rotation steps, each row followed by its count of steps:
The counts run from 0 to 178.
[ 0.05 -0.23 -0.18  3.91  3.69 -3.30  2.48 -3.81  0.94  1.09  0.36 -0.21
 -0.57 -2.61  1.63  2.22 -1.90 -2.81  0.45  0.94  3.11 -2.35  0.17  2.15
 -3.21  2.54  0.45  1.68  5.20 -1.49 -0.41 -2.95 -1.14  2.17 -0.18  0.38
 -1.14 -2.89  3.14 -1.01  3.13  2.79 -2.05 -1.05 -0.28 -2.93 -4.03  3.70] -> 34
[-2.36 -3.17 -3.27  0.59  3.50 -0.87 -0.94 -1.05 -1.99  6.26  0.48 -2.23
  1.08 -2.27  0.22  0.81  0.02 -3.53  2.54  0.77  2.72  0.65 -0.18  2.47
 -2.50  1.44 -1.14 -1.81  2.35  2.77 -0.11  2.58 -2.72  0.07 -3.06 -2.92
 -1.29 -2.57  1.13 -5.65  2.77  1.50  0.96  1.65  0.82 -2.84  0.24  1.29] -> 62
[-0.39  0.39  0.41  2.87  1.24 -1.56  1.35 -2.35 -4.34 -0.21 -1.56 -0.21
 -2.13 -2.12  0.37  2.02 -1.09  0.89  1.71  0.78  1.73 -0.02 -1.36  3.92
 -2.74  4.38 -0.96  0.88  4.17 -0.65  0.09 -1.04 -1.06  0.61 -2.67 -0.32
 -0.57 -3.82  1.26 -3.62  4.30  1.02 -3.16  0.54  2.22 -2.18 -4.13  5.37] -> 57
[ 2.19 -2.97 -1.59  1.49  1.19 -1.28 -1.34 -5.35 -0.86  2.47 -4.07 -0.68
 -0.45 -2.64 -1.37  0.54 -0.67 -3.15 -1.43 -1.36  4.61 -1.19 -3.81  3.00
 -3.07  2.87 -3.39  1.16  3.46 -1.73 -0.95 -1.81 -3.92  2.29  2.12  0.29
 -1.56 -1.46  0.38 -2.22  1.28  0.86 -0.42  0.20  0.42 -2.32 -0.83  2.84] -> 2
[ 2.19 -0.76  0.06  3.04  1.52 -2.51 -0.56  0.08 -1.81 -0.30  0.40 -1.20
 -1.06 -0.65 -0.01  0.49  1.20 -0.73  1.68  0.30  1.69 -1.09 -0.78  3.18
  0.04  4.90 -2.00  1.11  3.14 -0.01 -0.25  1.16 -1.11 -0.19 -0.83 -0.20
 -1.08 -4.10  2.89 -6.87  3.45  1.89 -0.04 -0.85  2.44 -5.12 -4.49  4.41] -> 55
[-1.05 -0.92 -2.69  0.05  0.31 -1.82 -1.17 -1.48 -0.07 -0.54 -0.43 -0.90
 -1.74 -2.08  2.91  3.63  0.65 -1.56  1.40  0.06  1.72  2.37 -2.62  2.53
 -2.07  1.39 -1.58 -1.99  5.91 -4.26  0.13 -0.89 -2.95  3.28 -0.11 -0.46
  1.59 -1.74 -0.93 -3.05  2.49  2.46 -0.06  4.16  3.16 -2.47 -4.50  2.96] -> 88
[ 2.49 -3.21 -2.53  0.61  1.87 -1.43 -2.00 -4.17 -1.14  3.89 -2.71 -0.65
  0.38 -2.20 -1.62 -0.19 -0.30 -3.32 -1.50 -1.82  4.01 -2.54 -2.93  2.60
 -2.33  2.99 -2.69  1.37  3.75 -0.80 -1.06 -0.50 -4.67  1.66  2.01 -0.56
 -2.28 -1.84  0.76 -3.65  1.97  1.07  0.54 -0.78  0.18 -2.45 -0.92  1.51] -> 1
[-2.83 -2.38 -0.96  4.11  3.90 -2.31  1.68 -2.35  3.12 -1.27 -1.36 -0.66
 -3.16 -2.62  1.63  2.85 -2.01 -2.05  0.07  3.62  2.50  1.88 -2.97  3.73
 -0.52  1.68  0.53 -0.67  3.54 -2.31 -0.25 -3.29 -0.69  1.02 -1.30 -1.85
  0.94 -3.22  3.63 -1.31  2.12  1.51 -0.12  1.73  0.38 -1.17 -4.64  1.97] -> 151
[-2.59 -0.96 -2.53  3.93  2.81 -2.54  0.49 -2.23  3.06  2.15 -0.28  0.51
 -1.21 -2.55  1.58  3.01 -0.93 -2.80  3.71  1.88  3.79  2.26  0.00  1.80
 -2.35  1.45 -1.04 -1.20  4.69 -0.31  0.35 -2.90 -0.22  1.93 -1.21 -0.07
 -0.26 -2.40  4.27 -0.77 -0.12  2.17  0.34  2.01 -0.65 -3.17 -2.53  3.81] -> 50
[-0.48 -3.79 -2.07  0.54  1.18 -2.51 -2.50 -5.81 -0.16  2.35 -2.37  0.07
 -1.35 -3.57 -0.19  1.17 -1.44 -4.67  0.12  2.28  2.65  0.46 -0.63  2.49
 -1.84  1.08 -0.77  2.01  5.42 -1.73 -1.09 -0.36 -4.51  1.39 -2.16 -1.93
 -0.07 -1.47  0.56 -3.53  3.43  1.30 -0.37  0.63 -1.31 -0.87  0.20  1.90] -> 142
[ 3.13 -2.14 -2.15  1.50  3.48 -1.05 -2.64 -1.39 -0.52  2.85  0.43 -0.02
  0.57 -2.22  3.56 -0.90 -0.30 -2.99 -0.60 -0.99  4.00 -0.14 -4.34  2.31
  0.04 -1.59 -1.40  0.63  2.68 -2.98 -0.15  2.11 -0.90  1.68  0.50 -3.49
  0.38 -3.67  0.94 -5.92  3.78  1.22  1.50  2.72  3.46 -1.71 -1.97  0.68] -> 109
[ 0.19 -1.66 -0.22  3.61  0.53 -2.71 -1.39 -4.70 -3.29  2.66 -1.09  1.76
 -1.61 -2.87  0.32  0.18 -0.61 -1.87 -0.36 -0.93  1.91 -1.02 -0.47  2.82
 -1.06  4.32 -1.37  1.97  4.08 -0.65 -0.20 -1.36 -2.60  0.19 -2.11 -1.85
 -2.19 -1.55  2.84 -5.22  4.40  2.07 -1.44 -1.55 -0.66 -1.58 -2.27  3.76] -> 157
[-1.00 -5.02 -2.48  0.26  2.51 -1.79 -2.08 -2.55 -0.10  1.36 -0.80  0.49
 -1.87 -0.82 -0.22  3.01  0.84 -0.87 -1.56 -0.38  2.26 -2.34 -4.21  3.63
 -2.49  4.48 -0.94 -1.53  3.45  0.70 -2.76 -0.54 -4.16  0.49 -0.55 -0.79
 -0.05 -0.27  1.33 -4.72  3.84  0.09  0.02  1.62 -0.48 -3.31 -3.89  1.01] -> 24
[ 3.69 -2.20 -0.24  2.73  2.69 -3.20 -1.24 -1.61  1.07 -0.70 -0.92 -0.40
 -1.64 -1.42  0.34  0.20  0.34 -2.89 -1.57 -0.67  3.00 -1.58 -2.62  2.52
  0.85  3.05 -2.17  1.97  3.61 -3.33 -0.44 -0.80 -1.39  1.16  2.15 -0.33
 -1.63 -3.69  3.11 -4.70  2.88  1.87  0.88 -0.47  0.42 -3.56 -4.31  2.23] -> 133
[ 2.52 -1.74 -0.18  4.55  4.70 -3.71 -0.24 -2.51  1.07  1.55  1.19  0.46
  0.75 -2.57  2.70  0.93 -0.62 -3.64  0.02 -0.09  4.13 -3.13 -0.68  1.59
 -1.55  0.22  0.09  1.41  2.97 -1.52 -0.74  0.84 -1.11  1.41 -0.59 -1.61
 -0.86 -3.14  3.79 -4.76  3.74  2.60  0.28 -0.99  0.15 -4.32 -2.46  2.03] -> 32
[-0.95 -3.65 -1.73  1.21  3.74 -0.54  3.38 -3.66  1.79  0.91 -2.36 -3.29
 -0.83  0.80 -0.84  1.64 -1.63 -3.89  0.45  3.57  3.48 -2.34 -1.31  4.39
 -1.97  1.82  1.28  2.20  5.59 -1.89 -1.54 -0.72 -2.47  1.14 -1.66 -0.72
  0.12 -4.25  0.63 -0.56  0.80  1.05 -1.18 -1.83  1.60 -0.79 -3.07  2.48] -> 20
[ 0.42 -1.86 -1.74 -0.35  2.30 -2.13 -1.07 -0.43 -0.07 -0.49  0.16 -3.20
 -1.50 -2.65  2.64  3.60  0.70 -2.23  1.35 -0.02  2.91  1.52 -2.75  2.43
 -2.36  1.20 -2.21 -2.74  4.70 -2.66 -0.09  1.09 -3.25  3.17  0.11 -0.14
  1.12 -2.20 -0.56 -4.40  2.41  2.27  1.49  4.21  3.22 -3.29 -3.22  2.13] -> 87
[ 0.53 -3.33 -1.76  1.93  1.64 -0.54 -0.34 -5.17  0.43  1.60 -5.28 -0.03
 -1.06 -2.17 -1.74  0.84 -2.17 -2.14 -0.18  0.05  5.04 -0.66 -4.74  3.28
 -3.08  2.36 -2.59  1.31  4.09 -2.33 -0.76 -3.00 -2.96  2.18  1.72  0.54
 -0.49 -2.22  0.39 -0.49 -0.31  0.52 -1.17  0.86  0.54 -1.36 -1.85  3.06] -> 3
[ 1.81 -0.41  0.18  4.37  4.25 -3.47  1.39 -3.40  0.76  0.86  0.55  0.50
 -0.19 -3.08  2.33  1.87 -1.25 -2.81  0.19  0.21  3.74 -2.84 -0.11  1.42
 -2.68  1.62 -0.23  1.49  4.18 -1.49 -0.44 -1.05 -1.36  2.10 -0.23 -0.29
 -1.30 -3.07  3.17 -2.72  4.00  3.09 -1.10 -1.45  0.23 -3.77 -3.33  2.90] -> 33
[ 1.51 -2.59 -0.49  2.56  3.58 -1.30  1.97 -4.46  0.82  0.32 -3.08 -1.80
 -1.76 -3.84 -1.01  0.57 -2.86 -3.70  0.57  2.06  4.33 -0.96 -1.19  3.19
 -2.36  1.59 -1.78  2.71  3.12 -1.75 -0.37 -0.46 -2.46  1.63 -0.49 -0.22
 -0.43 -4.08  2.09 -2.74  2.28  1.08 -0.38 -2.00 -0.48 -2.21 -0.10  3.12] -> 18
[-2.75 -1.53 -2.28  2.63  3.66 -0.93  3.63 -2.26  1.98  3.54 -0.20 -0.73
 -1.36  0.47 -0.95  1.62 -0.53 -2.49  0.68  2.10  1.74 -0.70 -1.00  4.29
 -1.89  4.85  0.56  0.62  4.67  0.80 -0.57 -3.42 -1.12 -0.18 -0.75 -0.62
 -2.45 -3.92  3.60  0.40  1.30  1.62 -1.07 -1.29  0.39 -1.42 -4.86  3.04] -> 36
[-0.36 -1.98 -1.30  1.27  2.82 -2.17 -1.26 -2.89  1.02 -0.29  0.07  1.08
 -2.21 -3.30  4.34  2.31 -0.67 -1.94 -1.32 -0.04  0.99 -0.65 -3.01  2.74
  0.01  1.14  0.24  0.54  5.06 -4.03 -1.27 -1.97 -3.71  2.60 -0.07 -2.20
  1.81 -0.99  0.98 -4.45  5.12  2.08  0.40  1.59  0.49 -1.67 -3.84  2.03] -> 10
[-2.69  0.20 -0.89  2.82  2.82 -0.63  2.10 -0.13 -1.19  0.16  0.03 -1.32
 -3.21 -4.20  2.77  2.33 -0.92 -0.52  2.95  1.75  1.44  3.86 -1.70  3.60
 -1.67  2.13 -0.80 -1.44  4.11 -1.97  1.06 -0.96  0.06  1.43 -1.89 -1.37
  0.78 -4.12  1.79 -2.99  2.83  1.93  0.12  2.82  2.93 -1.46 -3.16  4.16] -> 73
[ 0.89 -2.97 -3.08 -2.28  1.89 -0.72 -1.37 -1.72 -2.25  1.83 -1.75 -2.35
 -1.41 -2.18 -0.99  1.86  1.24 -2.15 -0.87 -1.44  1.97  0.13 -4.00  2.91
 -3.23  5.32 -3.33 -1.35  4.35 -0.83 -0.71 -0.39 -4.59  2.09  2.87  0.21
 -1.62 -1.78 -0.75 -3.25  2.87  0.92  0.68  2.26  1.79 -2.36 -2.87  2.26] -> 102
[ 2.39 -0.07 -1.18  1.58  3.18 -2.39  0.26 -3.25 -0.40  1.37 -0.15  0.71
  0.19 -4.19  4.65  0.98 -1.45 -3.30 -0.79 -0.76  3.24 -0.41 -2.51  1.67
 -2.38 -0.91 -0.86  1.30  5.36 -4.93  0.51 -1.01 -1.38  3.91  1.58 -1.35
 -0.36 -3.16  0.91 -1.80  4.35  3.03 -0.18  1.93  2.34 -0.79 -2.50  2.22] -> 111
[ 0.69  0.22 -1.75  0.94  3.11  0.61  3.82 -2.68 -0.71  2.21 -1.99 -2.78
 -0.54 -2.85  0.55 -0.40 -1.88 -4.46  1.96  1.72  3.17  1.73 -1.02  3.17
 -2.17  0.80 -1.54  2.98  5.04 -3.17  1.25 -0.17 -1.12  2.49 -0.32 -0.96
 -0.45 -5.95  0.67 -0.14  1.10  2.30 -0.92  0.09  3.85  0.08 -0.89  3.44] -> 97
[-0.73 -2.28 -3.08  1.17  2.71  1.52  1.66 -1.19 -0.16  4.67 -2.83 -3.60
  0.59  0.77 -1.41 -0.17 -0.60 -1.97  2.97  1.08  5.13  1.35 -3.50  3.93
 -3.38  0.98 -1.85 -1.27  2.86  0.69  0.45 -0.50 -0.07  0.63 -0.50 -0.55
 -0.56 -5.48  0.69 -0.49 -2.18  0.47 -0.70  2.39  4.22 -1.44 -2.39  2.07] -> 83
[-2.84  0.38 -3.22  0.69  1.59  0.19  2.45 -0.09 -0.71  4.06  1.53 -1.49
 -1.07 -0.42  2.54  0.36 -0.10 -3.30  3.04  1.87 -0.23  2.49  0.52  4.28
  0.14  2.28  0.14  0.49  5.00 -1.49  0.92  0.00 -1.02  0.35 -3.32 -4.02
 -0.21 -5.03  1.12 -3.25  2.34  1.91  0.08  1.06  3.83  0.21 -3.43  3.34] -> 75
[-3.27 -2.39 -2.23  2.60  3.58 -2.08  1.11 -0.33  2.75  2.21  0.72 -0.54
 -2.35  0.83  1.47  0.89  0.03 -3.11  0.00  3.14  0.37  0.77 -1.34  4.08
  2.11  1.89  1.85  0.20  3.89 -1.26 -0.63 -1.46 -1.86 -0.55 -2.45 -3.88
 -0.10 -3.48  3.25 -3.90  2.54  1.42  0.76  0.37  1.49 -0.68 -5.39  1.43] -> 153
[-0.88 -4.70 -2.07 -0.11  4.48 -1.30 -0.75 -2.88 -1.62  4.00 -1.14 -0.62
 -2.16 -3.28 -0.33  0.16 -0.82 -3.67 -1.50  1.70  1.42 -0.05 -1.81  3.43
 -1.02  2.86 -0.13  0.27  2.15  0.70 -1.17  1.51 -3.61 -0.50 -1.41 -3.75
 -1.45 -1.72  1.45 -5.97  4.98  0.47  1.19  0.71 -0.62 -0.98 -0.57  0.61] -> 140
[ 2.33  0.13 -2.12  0.84  0.43 -1.33 -1.11 -2.98 -4.16  4.94 -1.08 -0.64
  0.63 -3.06  0.38 -0.28  0.46 -1.86  2.02 -1.65  2.73  0.51  0.10  2.07
 -3.25  3.82 -3.52  1.03  4.01 -0.28  0.38 -0.02 -3.25  1.72  0.19 -0.74
 -2.55 -2.52  0.53 -4.20  3.18  2.35 -0.56  0.17  1.50 -2.89 -0.46  4.27] -> 79
[-1.42  0.23 -4.23  1.22  0.62  1.13 -0.73  0.51  0.09  6.02  0.59  1.50
 -0.62  1.24  3.07 -0.55  1.19 -1.09  0.73 -1.22  1.15  2.28 -3.32  4.31
  1.16  2.08 -0.87 -0.12  4.83 -1.46  0.63 -2.27 -0.51  0.71 -0.17 -3.61
 -0.90 -3.96  2.01 -2.41  1.58  1.11 -0.17  2.71  4.43  0.03 -4.75  2.60] -> 91
